name the system of each run
X, seq 1 (11 x 26)
[8 8 -10 8 10 -9 -1 15 8 -2 10 -11 5 23 -5 8 0 4 -25 19 -26 -5 4 27 8 16]
[-20 10 -9 3 30 10 17 19 -2 13 23 -24 -16 11 13 4 -10 -2 -2 1 2 -9 -1 -7 -6 -5]
[-14 9 1 -6 -4 -2 0 -5 3 -3 8 -8 5 -4 -20 8 -15 9 -2 -9 3 -14 10 -45 -17 5]
[13 10 7 -2 0 -7 2 5 0 -5 -14 31 -19 6 -33 -9 -11 17 0 -5 8 1 -10 -18 9 1]
[-9 -2 -7 -30 -17 -10 8 10 -12 3 -11 16 -12 -5 7 -1 8 -6 8 11 16 0 -22 0 25 0]
[-8 1 10 -21 -20 -11 -5 -1 14 -8 -17 -16 16 17 8 9 11 -16 -2 17 -10 21 -5 -1 11 3]
[3 -14 4 16 26 0 10 -4 19 9 -21 -9 -6 19 -1 16 1 -19 -2 11 -18 6 -6 4 6 -6]
[-8 -10 -16 2 18 20 13 -3 -5 23 -16 -20 0 -15 0 9 -14 -15 -19 -5 17 -8 9 -3 -2 6]
[0 9 -3 -7 2 -1 5 -12 15 2 5 -26 12 -16 -27 -24 -14 4 -12 -14 13 13 1 -8 -7 11]
[-1 8 0 -7 6 -10 16 -1 3 2 10 10 -8 -15 -42 -12 14 4 -7 -4 -14 -6 -13 14 3 -5]
[-10 20 12 -31 -8 19 26 12 -19 -1 1 6 -10 -13 1 0 12 -4 -11 7 2 3 -2 13 -2 -22]
N, seq 2 (11 x 26)
[-7 3 -2 -14 -15 -17 0 -17 2 -1 -17 1 7 -11 8 13 10 -1 13 5 -7 -12 5 -21 1 11]
[-3 1 -6 14 5 -4 -4 5 0 13 -15 -6 9 7 3 4 -4 -11 -8 -6 -19 25 13 0 5 -1]
[-7 -6 -19 7 12 -13 3 5 -6 12 14 5 -9 -3 11 -2 -3 0 19 -9 0 -6 -7 -14 4 -2]
[-16 9 -5 -11 -9 -12 6 2 -4 4 9 0 9 -8 -14 11 14 -4 -7 3 -22 -9 6 -4 -2 0]
[-1 18 2 4 13 -5 8 11 6 2 8 -3 -5 10 -15 -13 -10 7 -4 -7 -10 20 0 -7 0 -6]
[-1 2 -2 -17 -4 -6 13 0 -6 1 1 17 -10 -12 -10 -8 0 1 9 -3 7 -1 -15 -11 6 -10]
[-13 18 7 -13 -4 4 9 -6 -2 6 -22 -11 -1 -11 -12 -1 8 -4 -10 -3 3 5 8 -4 1 6]
[8 0 -2 7 7 -10 1 -13 12 5 -14 -6 2 -6 -1 -15 -7 0 9 -10 3 16 -2 -6 4 7]
[-8 -11 -7 0 1 -2 5 -8 -8 13 -9 4 -1 -19 7 -1 15 -14 11 -7 0 1 -4 10 5 -5]
[-10 9 -4 7 15 1 8 -10 3 9 6 -22 3 -12 3 1 7 -2 -2 -5 -10 -8 12 5 -11 5]
[7 -7 -2 10 3 -7 -1 -7 7 -1 21 2 11 -9 -13 -12 -1 2 3 -10 -12 7 0 5 -10 -9]
X, seq 3 (11 x 26)
[4 -9 2 3 -12 -4 -4 -8 -5 6 -23 10 9 -8 19 2 12 -15 10 -3 -13 22 5 13 8 -10]
[4 -6 -2 17 5 2 -5 -12 0 10 -15 -12 11 -8 23 -1 9 -12 3 -5 -12 15 14 21 0 1]
[7 -1 -12 22 13 2 0 -11 0 12 5 -15 12 -16 12 -5 -2 -2 -5 -10 -14 1 20 17 -10 5]
[1 13 -10 17 10 4 -1 -1 -10 8 21 -7 5 -18 -1 -14 -3 12 -6 -18 -8 -2 19 11 -14 3]
[-1 22 -1 3 -1 -3 2 2 -14 -3 26 8 -2 -17 -2 -15 3 19 6 -14 -8 -6 13 1 -14 -4]
[2 17 7 -3 -16 -6 -4 7 -17 -10 18 26 -3 -5 7 -5 7 17 13 -6 -13 0 8 -5 -8 -12]
[2 5 9 2 -17 -7 -12 5 -15 -9 -1 27 -4 8 24 4 8 8 21 -2 -8 7 5 -7 0 -12]
[7 -9 -1 13 -12 -9 -19 -3 -8 -3 -14 16 3 10 34 11 4 1 21 2 -5 4 8 -4 5 2]
[9 -10 -14 23 -1 -9 -22 -2 -2 4 -12 0 5 12 30 7 -5 3 8 1 -2 0 11 4 7 19]
[2 0 -24 21 11 -12 -15 3 0 8 5 -15 2 9 20 0 -10 9 0 0 -2 -10 9 5 5 28]
[-5 15 -22 10 12 -13 -6 11 -1 4 21 -15 -2 9 3 -1 -11 17 -7 0 -6 -19 9 -3 1 26]
Z, seq 4 (11 x 26)
[-14 9 -7 -9 11 4 15 -8 5 9 1 -34 2 -16 -9 2 18 -8 -19 9 -3 -21 2 25 -2 17]
[-4 -9 -15 6 23 3 15 9 3 8 40 -9 1 -3 -17 1 -12 -2 -10 -3 -10 -15 -6 -2 -13 -12]
[-20 -9 12 -8 -12 18 -3 -4 -7 -5 19 -3 11 -11 -20 9 2 -6 -2 -11 9 -9 6 -21 -25 -20]
[14 20 19 -20 -7 20 18 -8 3 -16 4 -8 3 -15 -4 -12 -13 12 -13 2 13 1 8 -3 -20 -6]
[23 -7 6 -1 -8 7 0 -4 3 -11 24 1 15 -12 7 -26 -9 3 2 -8 5 21 -3 20 -11 -17]
[-2 -6 17 5 -4 12 -7 -16 2 -5 6 -20 12 -8 30 -4 20 -11 13 -2 1 11 8 25 -15 -13]
[17 -7 -4 8 12 11 9 -12 3 -1 3 -16 10 -6 37 14 -4 -4 -5 13 -10 -16 15 19 -15 2]
[10 -15 -11 29 2 14 -18 4 -11 2 17 2 12 3 12 12 -12 4 -10 -6 -7 -14 24 9 -18 0]
[-1 12 8 14 -8 14 -18 2 -22 -8 11 11 -4 -3 11 10 9 19 1 -4 2 -26 24 5 -18 3]
[12 17 -1 -12 -17 11 2 20 -25 -13 16 20 -6 2 18 3 -3 19 -13 12 1 -15 8 17 -2 -1]
[0 10 4 -3 -17 3 -14 29 -14 -13 25 8 1 28 26 -4 -5 9 1 6 -1 15 0 7 2 -10]
H, seq 5 (11 x 26)
[-12 -7 -8 -13 -17 -4 -13 9 -1 -2 2 -5 6 9 -17 6 -2 -1 -12 6 13 -9 -7 -9 8 14]
[-3 13 13 -10 2 -13 6 0 8 -12 3 6 -11 12 -7 4 12 9 9 13 -11 -10 -9 -8 1 -2]
[4 -13 9 -11 -5 9 13 -3 1 -1 -13 12 1 -1 -4 17 -2 -14 -4 8 -2 -1 -4 -11 -2 -18]
[-5 2 10 -4 -2 3 -4 -4 7 0 -20 -7 -6 5 -8 -8 -7 -2 4 -7 22 14 -5 -19 4 4]
[14 5 6 4 3 -7 5 -7 4 0 -20 16 -10 -3 -14 -8 7 5 1 1 -5 5 -5 12 10 2]
[0 -15 -9 -4 9 7 9 2 2 10 -14 -8 -6 1 3 8 0 -14 -11 11 10 -7 -11 15 12 5]
[-12 -9 -5 -4 2 -18 -4 -12 17 2 4 -19 5 -2 -10 -7 8 -6 12 -1 5 -1 -14 -5 5 10]
[-11 2 10 4 2 -3 0 -1 4 1 1 0 1 2 -26 6 21 -7 -7 1 -19 1 0 11 -2 -7]
[-15 -5 5 -2 16 19 14 2 -5 9 4 -7 -14 -5 -5 6 4 -10 -1 -1 12 -11 -6 0 -7 -14]
[-3 -1 1 -13 -6 0 6 -8 4 -1 10 -5 6 -19 -20 -19 -4 0 1 -13 14 9 -8 -9 -6 -7]
[2 17 17 -7 -3 8 6 8 -2 -6 1 -1 -5 3 -11 -16 10 2 -11 1 -2 20 -3 26 2 -10]
A, seq 6 (11 x 26)
[-6 3 -14 1 0 -9 -2 7 -6 8 5 0 -2 1 15 -7 -11 3 13 -10 5 9 0 -16 6 1]
[-5 14 -1 0 -17 -6 -9 2 -13 1 -8 10 6 -4 5 3 3 5 -1 -6 -9 6 16 -7 -1 5]
[10 15 -2 8 10 -6 7 7 -3 1 -4 13 -12 7 4 -2 -10 13 2 0 -10 3 5 -6 2 1]
[-8 8 -12 -11 -5 -7 4 11 -13 8 0 7 -6 -5 9 -6 -4 2 5 -4 6 5 -4 -7 11 2]
[-6 17 3 -8 -13 -5 -4 10 -6 -5 -2 3 3 10 5 6 1 5 -5 5 -11 6 9 -8 2 2]
[0 8 -3 2 11 -8 10 7 -3 4 -1 12 -11 7 3 8 -5 4 7 1 -13 -3 0 -14 2 -7]
[-13 9 -6 -12 -3 1 7 7 -10 10 -12 -1 -7 -4 1 0 -6 -3 -1 -4 9 6 0 -15 8 2]
[-7 17 6 -10 -9 -12 -1 3 3 -6 -7 1 0 9 -10 4 3 6 -2 5 -9 5 2 -15 4 5]
[-6 6 -3 0 11 -8 12 6 -2 8 -6 10 -14 5 -7 9 5 -2 2 4 -14 -5 -4 -4 8 -3]
[-18 10 -5 -14 6 2 11 7 -3 10 -7 -16 -7 0 2 0 -1 -7 -5 1 8 3 -3 -8 7 4]
[-12 8 3 -12 -7 -14 2 -1 9 -3 1 -9 9 6 -13 5 6 -4 -1 4 -16 6 -1 -15 0 1]
N, seq 7 (11 x 26)
[14 -13 1 7 -19 1 -24 -5 -4 -16 13 14 11 1 -4 6 -5 15 -1 2 6 -21 7 -1 -11 8]
[12 4 4 5 -14 9 -14 17 -14 -10 -1 13 0 18 9 3 1 8 -16 11 -1 2 7 26 5 4]
[11 4 -3 -11 -6 4 -1 11 -2 -14 12 -3 -3 15 32 2 -14 12 1 17 15 -10 -3 0 1 6]
[-1 -9 12 -11 -28 2 -17 4 0 -17 -1 3 17 19 14 17 0 -5 -1 13 0 5 3 -11 -4 -5]
[6 -2 7 16 2 6 -14 13 -5 -4 -15 15 -8 32 19 18 -9 2 4 7 -3 5 8 -13 4 -3]
[1 -13 -21 -3 -8 -5 -6 14 -10 3 -2 12 1 12 13 24 -18 1 -4 11 2 -18 1 -21 7 10]
[-20 1 -10 -2 -15 -13 -22 20 -2 1 3 -6 8 28 -3 15 -2 -2 -8 7 -7 2 2 -15 11 14]
[-2 3 -6 -2 6 -23 1 20 6 -2 2 13 -12 34 6 11 -4 2 11 14 -17 5 -15 -16 19 0]
[-18 -1 -10 -24 0 -5 19 20 -3 7 -3 3 -7 15 -3 22 -9 -13 -7 15 -5 -4 -13 -27 12 -8]
[-26 6 0 -5 2 -12 -3 8 12 6 -12 -12 -4 22 -26 10 -8 -5 -2 -1 0 8 -6 -41 7 7]
[-5 -6 -9 0 9 -25 6 5 8 12 -26 18 -15 13 -26 5 0 -7 8 1 -9 7 -20 -21 26 3]
G, seq 8 (11 x 26)
[3 -12 -3 1 -6 -7 -3 -5 -4 -4 6 16 0 -4 0 11 12 1 6 7 -8 -20 -3 5 -2 -3]
[6 1 0 -5 4 12 8 10 0 -4 6 -4 1 9 -4 8 -10 0 -20 11 -2 -7 2 5 -4 -2]
[5 4 0 1 2 -2 3 2 -1 -5 12 11 -5 -2 -3 -5 -11 12 8 -6 3 -5 -1 -19 -7 -5]
[7 5 3 -10 -19 4 -4 2 -11 -7 -8 15 1 -4 0 0 3 6 -6 3 5 0 3 7 4 2]
[8 0 4 0 10 7 4 3 4 -2 -5 -2 -14 10 5 -5 -6 3 0 6 16 0 -9 6 5 1]
[7 -12 -2 -2 -8 -11 -6 -6 5 -7 1 6 5 5 13 6 -3 0 13 6 0 -5 -5 -11 1 1]
[1 -6 3 6 -4 8 -8 1 -2 0 -16 4 0 8 -7 14 -1 -2 -10 5 3 -7 6 -3 -1 4]
[2 -6 -9 -2 11 1 10 -5 1 6 0 -2 -6 -9 -5 1 -8 1 -2 0 9 -16 -5 -6 0 6]
[-6 6 -7 -14 -14 -10 -5 4 -1 -4 8 -5 7 2 -1 1 -3 5 -3 4 3 -6 -1 -12 2 11]
[-8 8 7 -2 -1 -2 -2 5 -3 0 -10 9 -13 7 -17 2 7 4 -1 1 3 -2 -4 -5 6 1]
[3 -7 -2 -17 -1 -3 16 -1 4 1 -2 3 -3 -6 -3 -1 0 -8 -1 7 3 0 -15 3 8 -6]
Z, seq 9 (11 x 26)
[-3 -9 2 31 9 -12 -21 -22 13 4 -9 -12 7 0 -8 2 13 0 12 -11 -10 -4 11 -1 -7 14]
[1 -4 -5 6 12 5 13 -11 -8 11 -15 10 -14 -21 -12 12 14 -1 -6 4 -2 -33 2 15 0 8]
[-13 -1 -25 -4 3 8 0 21 -13 12 20 -9 -2 -5 -17 -5 -14 3 -25 -5 19 -14 -3 6 5 12]
[-22 17 7 -8 -7 -13 -4 7 1 -9 35 -7 4 5 -21 -5 10 9 6 -7 -12 -2 -1 -16 -12 -6]
[3 6 25 -27 -5 16 28 0 -1 -10 -4 15 -9 -6 -5 6 5 -7 0 9 -2 4 -9 -6 -8 -33]
[14 -10 -1 -13 -6 15 2 3 8 -4 -2 -15 11 2 14 -17 -30 -5 -8 -1 30 26 -8 -6 1 -3]
[11 0 12 17 -6 -18 -19 -24 22 -11 4 -14 23 0 6 -14 9 3 18 -8 -18 21 10 2 -10 5]
[12 -11 11 13 16 13 14 -22 -2 8 -26 8 -10 -18 14 12 22 -12 5 6 -10 -12 4 31 -4 -11]
[0 -18 -35 9 10 14 -4 7 -12 17 7 -20 5 -7 17 4 -21 -3 -19 0 25 -20 6 13 4 21]
[-16 15 -7 18 -5 -17 -21 3 -3 -4 36 -8 15 7 -19 4 8 17 -2 -11 -28 -16 22 -7 -17 11]
[-3 13 23 -11 1 20 23 6 -22 -6 0 34 -25 -9 -7 15 16 4 1 7 -7 -21 2 2 -13 -30]
G, seq 10 (11 x 26)
[17 -18 -9 -3 7 -5 4 -7 7 -6 17 5 -9 -9 -1 -12 -2 8 9 6 19 -22 -24 16 4 6]
[6 -8 4 -7 -18 -8 -20 8 10 -22 20 -4 14 27 3 10 -3 6 -4 18 -2 -9 -5 -2 -2 6]
[9 -8 12 16 7 7 -3 2 -1 -5 -6 26 -16 11 -29 12 1 6 -4 1 -4 -16 -3 -5 -6 -10]
[18 -16 -10 -19 -5 9 18 -1 -3 -5 13 7 6 -18 -5 -1 -15 -1 -16 9 11 -16 -10 9 -4 -6]
[5 11 10 -4 -10 2 -14 6 7 -18 16 -9 3 17 -2 -9 -18 19 -2 1 17 1 2 -17 -9 8]
[12 -4 7 7 -11 -8 -13 -5 -7 -7 -15 35 -13 -1 -17 -1 11 12 9 -2 4 -10 -6 5 8 3]
[11 -22 -6 -14 2 14 10 6 4 -2 1 -5 -2 3 6 4 -7 -12 -15 20 17 -8 -19 24 9 -2]
[3 -6 8 2 3 -7 -9 -6 20 -16 18 -10 5 19 4 6 -15 9 13 5 4 -7 -3 -32 -14 1]
[8 -6 0 8 -19 -3 -14 -5 -11 -2 -20 33 3 -5 -27 14 4 7 -9 -4 -8 -13 10 -6 1 5]
[2 -8 -10 -12 13 20 18 7 -2 8 3 -11 -12 -10 -12 -7 -11 -4 -22 6 29 -14 -15 18 5 4]
[-1 8 1 -15 -9 -23 -7 -4 17 -19 27 -13 7 11 8 -9 -7 14 19 6 4 -5 -11 -26 -5 9]
H, seq 11 (11 x 26)
[-31 0 -7 2 -14 -4 -21 6 -10 13 -10 -6 2 -3 -27 -2 11 -5 -3 -17 14 4 2 -10 9 15]
[-7 27 2 -8 14 -8 21 2 -5 3 0 6 -22 -8 -15 -1 16 11 0 4 -11 -20 -3 6 3 5]
[-8 -11 -10 -28 -2 5 28 5 -3 9 4 -1 4 -13 1 6 -5 -20 -7 7 1 4 -14 -5 4 -19]
[-20 13 17 -16 -13 -4 -5 -7 5 -2 -9 -20 5 -3 -3 -17 13 -7 11 -9 11 28 -4 -7 3 -2]
[9 15 18 9 15 6 17 -13 1 4 -20 5 -10 -12 -2 -4 17 -2 0 -2 -19 9 10 23 -5 -12]
[-2 -19 -16 7 19 18 12 -1 -4 22 -5 -16 0 -14 8 -4 -13 -18 -8 -9 17 6 -2 10 2 -5]
[-11 3 -10 4 -5 -16 -15 -6 4 5 16 -19 10 -12 -13 -29 10 4 8 -18 9 12 -5 11 5 15]
[-5 12 3 4 8 2 7 7 -7 0 18 -4 -1 -2 -6 2 25 0 -14 7 -26 -9 6 39 -6 -6]
[-15 -14 -7 -6 13 18 14 2 -5 7 29 -22 5 -11 20 5 -6 -14 2 -2 9 -11 -2 -3 -17 -18]
[-8 9 8 -1 -18 -2 -14 -5 0 -7 26 -8 21 -12 -15 -23 -2 8 5 -24 1 23 9 -13 -18 -8]
[10 26 20 11 4 21 3 15 -19 -7 7 14 -12 5 5 -8 7 13 -13 -2 -11 9 17 31 -11 -17]
A, seq 12 (11 x 26)
[6 -13 -8 17 -3 -2 -17 -4 -7 -3 14 6 4 -2 9 10 9 6 3 3 -4 -27 8 17 -6 9]
[13 -6 -14 9 7 17 1 4 -9 4 16 -5 4 -10 7 -3 -21 7 -15 -4 12 -11 10 8 -11 3]
[6 -5 2 0 -18 4 -15 3 -5 -10 25 7 12 -5 -8 -15 -12 11 0 -13 12 8 2 -7 -11 -7]
[14 3 16 6 -10 12 -4 1 -16 -10 5 29 -6 -6 1 -2 8 10 3 -3 -3 -1 8 14 -10 -18]
[21 1 5 -9 2 15 12 4 -6 -7 -3 12 -13 -1 24 -7 -14 7 2 8 20 1 -6 7 1 -9]
[8 -13 0 -17 -29 -4 -13 5 -3 -14 0 15 10 10 15 6 -8 0 5 10 12 3 -8 -13 6 -2]
[7 -8 5 11 -6 4 -13 5 -10 -7 -10 25 -8 16 4 26 -1 6 0 10 -5 -22 9 -10 -4 0]
[5 1 -14 -4 9 8 11 3 -9 6 -6 8 -17 -7 1 6 -22 10 -5 2 22 -26 -1 -19 0 10]
[-6 6 -7 -23 -26 -4 -7 13 -7 -8 7 8 7 1 -26 -2 -11 10 -17 1 15 -6 -4 -19 5 10]
[-7 15 13 -2 -1 2 3 17 -10 -10 13 22 -17 15 -24 11 11 12 -7 9 -13 -17 -2 -1 -5 -11]
[-10 10 1 -25 15 15 35 12 -9 7 4 0 -22 -8 3 3 -6 -4 -5 9 13 -13 -12 -6 0 -15]

runs to name
seq 13 (2 x 26)
[-8 23 -7 1 24 6 21 15 -11 15 -2 -2 -22 3 14 0 -11 4 1 -3 -1 1 5 -11 1 -4]
[-15 15 -6 -28 -19 -13 9 5 -3 3 -1 -4 10 -7 0 -7 -7 -3 2 -5 1 20 -2 -28 7 -1]
  A
seq 14 (2 x 26)
[5 -13 -10 13 1 -1 -11 -3 -1 7 -14 5 -1 0 -14 5 -2 0 -9 -2 7 -11 1 6 8 16]
[-12 7 -7 6 5 -8 -8 3 -2 5 4 -2 -9 1 -18 -3 10 9 -2 -3 3 -14 -3 5 6 16]
  Z
seq 15 (2 x 26)
[5 -3 -16 5 -15 -5 -19 -4 -3 -2 16 -11 19 -10 0 -11 -9 10 -8 -9 9 -4 10 5 -3 20]
[-5 17 15 10 5 0 0 -2 -5 -4 12 3 -4 -3 -5 -1 25 7 3 -3 -24 -4 11 20 -13 -9]
  Z
seq 16 (2 x 26)
[-1 -8 28 -15 -24 17 -4 4 -5 -17 0 13 5 8 0 3 8 -8 1 5 8 15 -6 1 -8 -27]
[18 8 25 2 6 21 5 -16 8 -13 -19 -6 -8 0 10 -6 -9 8 2 2 20 3 6 -1 -14 -2]
  H
seq 17 (2 x 26)
[-3 18 11 11 11 10 1 -13 4 5 -21 -19 -2 -5 0 -1 2 3 -6 -7 1 2 20 -1 -10 10]
[8 -7 -15 16 19 -4 9 4 -3 16 4 10 -7 -6 -5 -9 -10 -1 3 -12 -7 8 -3 2 4 -6]
  H
seq 18 (2 x 26)
[6 -9 -9 2 9 4 4 11 -1 -1 14 -11 1 14 30 13 0 -6 -6 19 -9 -10 -2 23 1 0]
[-3 -14 -2 18 0 3 -19 9 -1 -5 13 0 7 24 10 22 -6 0 0 5 -9 -12 10 -11 -11 -2]
  Z
seq 19 (2 x 26)
[-5 19 3 -10 1 16 14 -7 -14 3 -6 -6 -7 -23 9 -3 -4 8 -2 -8 15 -10 15 -9 -13 2]
[13 2 1 -7 -16 -14 -2 -5 5 -10 13 14 15 -8 -12 -15 -12 9 5 -10 -7 17 0 -15 -4 -7]
  X
seq 20 (2 x 26)
[1 -8 -7 -4 -13 5 -10 6 -4 -5 9 -9 13 7 17 11 -5 -2 -11 11 3 -9 6 8 -2 7]
[1 -4 4 16 11 -1 -13 2 13 -6 14 -14 0 21 -1 -2 -7 5 3 1 1 1 -2 -3 -6 3]
  X
seq 21 (2 x 26)
[6 -2 -11 -8 -2 -11 3 0 8 1 -7 2 1 2 -16 2 -10 2 -11 7 1 -8 -7 -7 11 14]
[-10 -2 1 -7 -2 -14 -2 7 5 -2 -2 3 -7 17 -6 6 10 -5 5 11 -6 1 -15 0 13 1]
  H
seq 22 (2 x 26)
[-2 -5 2 1 -9 1 -6 13 -3 0 -8 10 4 16 -8 11 1 -9 -11 6 -11 13 -1 4 8 -7]
[-1 -9 7 2 14 14 14 -7 3 6 0 -3 -7 -9 -5 0 -3 -8 3 -5 9 -1 -5 -4 -9 -15]
  G
seq 23 (2 x 26)
[-1 5 9 3 12 15 7 -7 -3 1 -1 -15 -6 -5 23 1 3 -2 6 1 7 -4 8 8 -12 -5]
[14 -11 -3 -8 -11 -5 3 -11 10 -4 -2 -2 17 -8 2 -5 -13 -4 -1 -1 1 11 -2 -8 -2 -2]
  A
seq 24 (2 x 26)
[-2 8 2 4 0 -4 -11 -3 7 -1 -15 -16 -1 10 2 -5 4 2 -3 4 7 4 2 8 7 19]
[-8 -14 -10 9 10 -15 -4 -1 5 9 0 2 -6 5 -3 5 8 -7 13 0 -5 -6 -11 -1 9 3]
  G
seq 25 (2 x 26)
[17 27 15 3 -2 12 -2 2 3 -18 5 -2 -1 8 -12 -7 -18 26 -20 1 4 -3 17 -5 -16 9]
[19 -4 11 0 -14 -1 -4 1 -9 -15 18 31 -6 -7 3 -18 7 12 15 -4 2 4 -11 19 -2 -18]
  Z
seq 26 (2 x 26)
[-5 7 10 -6 9 18 8 9 1 1 -4 -18 -10 8 -3 -6 6 -7 -15 7 12 8 -7 24 3 -3]
[3 -13 -9 -1 6 -13 0 -4 15 -6 25 -12 6 6 9 -3 -8 1 13 4 0 -7 -13 -9 -3 1]
  Z
